3.99,-4.10,0.54,4.17,-3.40,-5.82,-3.80
-4.35,5.99,3.22,-2.71,5.94,-1.89,5.80
4.04,-5.18,-4.83,-4.94,-5.13,4.44,-5.29
-> 0.54

1.90,-2.23,-1.19,3.85,0.76
-0.35,4.49,-5.23,5.53,-2.90
1.57,1.78,-6.63,1.70,-4.44
-> -1.19

-4.43,1.41,-1.04,-1.76,3.04,-5.02
6.91,0.44,1.21,3.51,-3.47,-2.99
1.16,2.55,1.55,-3.68,-2.40,2.95
-> -1.04

1.21,-0.49,0.47,1.64,-4.63
-1.53,-4.50,5.28,-4.42,2.17
1.15,-1.98,3.71,-0.94,-3.41
-> 0.47

-3.55,-0.37,-5.71,-0.85,-6.56,-0.91,-2.55
0.36,0.22,-1.01,-1.61,0.56,1.75,-0.69
0.58,-0.18,-0.63,1.59,-1.29,-0.86,-1.49
-> -5.71

-1.07,0.36,-3.92,4.35
-2.08,4.46,-3.01,4.47
1.09,-1.32,-0.86,-6.90
-> -3.92
---
-1.06	5.12	4.88	1.78 => 1.78, -1.06

1.60	3.92	-2.51	3.66	7.01	3.94
1.91	-0.95	4.10	0.08	-2.88	-3.89
4.65	-0.15	3.34	0.95	-0.48	-3.61
=> 3.94, 4.65

-1.55	-2.19	5.01	-2.31 => -2.31, -1.55

2.16	-0.29	-6.30	3.02 => 3.02, 2.16

-3.24	-6.02	2.40	-0.81	0.01	0.32	1.67 => 1.67, -3.24

-1.50	-2.94	1.12	1.70	-0.20	-1.90
-5.66	-1.30	-1.37	0.05	2.53	-1.76
=> -1.90, -5.66

-2.46	5.63	-0.75	0.97	-4.87	-0.90 => -0.90, -2.46

0.67	-0.90	0.75	-0.76	2.16	5.03	-1.95 => -1.95, 0.67

0.04	3.27	-1.48	-5.18	2.22	-1.18 => -1.18, 0.04

1.91	5.87	2.95	-3.75	-2.96	-4.65 => -4.65, 1.91
---
348	875	459	92	803	32	429 ⇒ 92, 875

4	51	43	50	17	81	28 ⇒ 50, 81

-4	30	-2	-6	-40	14	-23 ⇒ -6, 30

38	191	202	190	152	116	87 ⇒ 190, 202

0	2	2	4	4	2	7 ⇒ 4, 7

63	64	56	80	45
69	73	52	78	44
24	27	51	56	77
⇒ 52, 80

25	39	-35	-41	-13 ⇒ -35, 39

178	15	187	243	55 ⇒ 187, 243
---
Q: 2063  6927  9577  1500  8365  5991
A: 2063
Q: 6  7  1  3  6  7
A: 6
Q: 5  8  0  6
A: 5
Q: 14  29  21  78  62  37
A: 14
Q:  74  345  152  746  349  809
A: 74
Q:  65  116  418  432  977  651  137
A: 65
Q:  -6    6  -40   27  -27  -17   -9
A: -6
Q: 5390  9308  4760  7435  2600  8028
A: 5390
---
[-6.58 -4.70  5.68 -5.87] value 5.68

[[-5.20  3.05  0.66 -1.51 -2.55 -6.04 -4.06]
 [ 2.44 -2.66 -2.79  5.51 -5.35  3.41  1.87]
 [-2.13  1.90  0.13 -0.92 -0.77  1.39 -0.93]] value 1.39

[[-3.35 -0.88 -1.70  3.91  2.74 -2.95]
 [-1.72  2.57 -1.71 -2.61 -3.87  6.00]
 [-1.42  2.06  0.43 -2.51 -2.82  2.86]] value -2.82

[ 6.45  2.69  2.11 -0.04] value 2.11

[[-0.39  1.08 -2.39  5.03 -4.77 -2.40]
 [-3.31 -1.82 -0.49  1.11 -2.67 -3.66]
 [-2.33  1.62  0.05  2.94 -4.46 -3.23]] value -4.46

[ 3.11 -3.63  0.04 -0.84  6.75 -0.51] value 6.75

[-3.61 -3.64 -6.14 -0.39  0.49 -1.12 -0.26] value -1.12

[ 1.36 -0.58  5.48 -1.10] value 5.48
---
[[-2.97 -0.62 -0.39 -1.17 -2.59  5.17  0.94]
 [-1.90 -4.07 -0.29 -3.52  2.38  2.11 -1.25]
 [ 0.12 -2.43  3.09  0.18  4.65 -1.11  1.12]] gives -4.07

[[-1.72 -3.29  1.94 -6.88]
 [-1.21  1.63  1.84  3.86]
 [-0.29 -3.95 -0.66  1.79]] gives 1.63

[[-0.37  2.46 -3.03 -0.96]
 [-0.37 -1.57  1.39 -5.55]
 [-0.37  4.60 -1.92 -0.96]] gives -1.57

[[ 2.81  3.00 -3.62 -1.10]
 [ 1.92  2.24 -5.54  1.24]
 [ 0.14  1.10 -5.54  3.58]] gives 2.24

[[ 1.97  0.64  4.98  0.53 -2.34]
 [ 0.16  0.30  0.20  0.47  0.12]
 [-2.13 -3.08  1.19 -2.82  3.19]] gives 0.30

[[-1.15 -5.14 -0.96 -0.74 -2.19 -1.39]
 [-2.08  1.98 -0.51  0.26  0.34  1.29]
 [-0.26 -2.10 -2.41  0.85 -5.89 -2.30]] gives 1.98

[[-1.81 -0.29 -2.69 -5.82 -4.84 -3.06 -3.15]
 [ 2.66  5.67 -1.01  5.21  1.67  5.06  5.08]
 [-0.34 -0.56  2.22 -0.83 -0.77 -0.78  0.37]] gives 5.67

[[ 0.94 -3.22  1.61 -2.45  1.61  4.08  1.08]
 [-3.38 -2.86  1.54  0.69 -1.83  1.62  3.09]
 [ 3.88  1.31 -0.64 -6.20  2.33 -0.17 -0.94]] gives -2.86
---
[[ 0.001  0.058  0.208  0.055]
 [ 0.063 -0.173  0.208  0.055]] ans = 0.001, 0.055

[[-0.21  0.13 -0.08 -0.07 -0.13 -0.22 -0.16]
 [ 0.18 -0.10 -0.11 -0.21 -0.13 -0.04 -0.21]
 [ 0.16 -0.12 -0.14 -0.18 -0.08 -0.03 -0.13]] ans = -0.21, -0.13

[ 0.05  0.04 -0.05 -0.20  0.13  0.08  0.14] ans = 0.05, 0.14

[[ 0.076  0.010 -0.190 -0.001  0.078]
 [ 0.051 -0.044 -0.020 -0.001  0.198]] ans = 0.076, 0.198

[[ 108.2  210.8  158.3 -197.7  164.7  191.9]
 [-107.3   84.8   45.5 -162.6  162.8  148.1]
 [ -34.6  -97.3 -150.0  -43.1   18.1  160.3]] ans = 108.2, 160.3

[[-0.102  0.141  0.113  0.065 -0.094]
 [-0.191 -0.065  0.149  0.080 -0.098]] ans = -0.102, -0.098

[ 146.67   55.19 -131.53   91.65   20.90] ans = 146.67, 20.90
---
[[2, 4, 6, 6, 2, 7],
 [3, 8, 3, 3, 4, 6],
 [5, 5, 6, 6, 4, 6]] → 6

[[269, 897, 848, 806],
 [642, 731, 634, 665],
 [581, 639, 217, 606]] → 606

[[34, 82, 83, 31, 26],
 [37, 40, 29, 52, 65],
 [66, 35, 63, 22, 0]] → 0

[[50, 2, 2, 33, 81],
 [62, 13, 13, 77, 12],
 [22, 63, 63, 35, 28]] → 28

[[3602, 2064, 4044, 3321, 4274, 4439, 1018],
 [5689, 8596, 3845, 6149, 5380, 4034, 5569],
 [2079, 5092, 4734, 3964, 3905, 5562, 4784]] → 4784

[[128, 160, 168, 129, 110, 187],
 [79, 166, 61, 77, 172, 85],
 [122, 235, 151, 150, 98, 165]] → 165

[[411, 518, 797, 602, 163, 82],
 [520, 211, 496, 555, 421, 350],
 [211, 94, 394, 590, 603, 511]] → 511

[[-178, 440, 112, -319, -368, 581, -150],
 [-82, 519, -673, 95, 486, 83, 294],
 [844, 397, -265, 326, 535, 484, 505]] → 505

[[775, 126, -27, 378],
 [788, 145, -117, 342],
 [862, -562, 262, 120]] → 120

[[9535, 8031, 7030, 8274, 3139, 3206, 1748],
 [1863, 8185, 6106, 7737, 7857, 4271, 5597],
 [3921, 9476, 5004, 5652, 6328, 3926, 4985]] → 4985
